In the data rows, zero lies at 4.5, halfway between 4 and 5.
Here are some points:
[0 7 5 7 2 4 8 6 5 5 6 8]
[6 3 6 2 3 3 5 6 5 3 7 5]
[5 4 5 3 7 6 5 6 4 4 4 4]
[6 5 6 5 3 4 5 6 3 5 6 7]
[2 1 2 7 8 4 4 2 8 2 3 4]
[9 6 7 2 1 1 2 6 6 5 7 5]
[5 7 3 4 2 3 2 7 5 4 3 1]
[4 6 5 3 1 3 5 4 4 5 7 5]
[8 5 5 3 3 3 5 6 3 6 7 5]
[2 2 3 6 6 6 4 3 5 2 2 4]
[0 9 1 3 3 4 5 5 5 6 7 4]
[5 0 6 5 9 6 7 3 5 4 1 7]
[4 2 6 5 5 3 5 5 5 6 6 5]
[8 6 6 2 4 3 3 6 2 5 6 3]
17 more points follow, each with its number after it:
[6 6 7 4 4 5 3 5 4 3 3 5] 0
[6 0 6 6 7 5 6 0 3 4 0 2] 1
[2 7 4 5 3 5 5 7 4 5 6 4] 2
[4 2 5 5 8 7 6 1 5 2 0 3] 3
[6 8 6 3 4 5 2 4 7 2 6 6] 4
[5 5 5 3 5 3 2 3 5 6 3 6] 5
[6 5 5 7 3 4 4 4 5 5 5 5] 6
[3 0 3 5 9 7 7 2 6 6 0 3] 7
[2 7 4 3 3 5 5 8 5 6 8 5] 8
[3 4 3 4 8 4 6 1 5 6 1 5] 9
[4 5 2 3 5 5 3 4 3 6 3 4] 10
[4 7 5 4 3 4 4 4 4 6 8 7] 11
[8 7 5 3 4 3 3 2 2 7 5 6] 12
[6 5 6 4 3 5 3 5 2 5 9 5] 13
[6 3 5 3 2 3 3 5 3 3 2 3] 14
[6 5 6 3 5 6 3 6 5 3 3 3] 15
[5 6 5 3 3 0 5 7 5 5 8 7] 16
Which of these numbered points is nearest to each point below, looking only along the 5 directions in which the first points spread most? Its number follows each.
[6 7 7 2 2 3 3 7 5 6 5 6] > 13
[5 5 5 6 4 2 5 6 5 6 4 7] > 6
[7 0 5 7 4 5 7 1 2 4 0 1] > 1
[1 9 6 6 2 6 5 5 3 5 4 6] > 2
[0 7 2 7 5 7 6 6 6 4 5 6] > 2
[3 4 3 4 2 7 3 2 3 8 2 4] > 10
[5 3 4 5 1 6 6 6 5 3 6 4] > 6
[6 1 8 8 9 4 5 2 4 4 3 6] > 1
[5 5 4 4 2 2 5 5 3 4 6 4] > 4
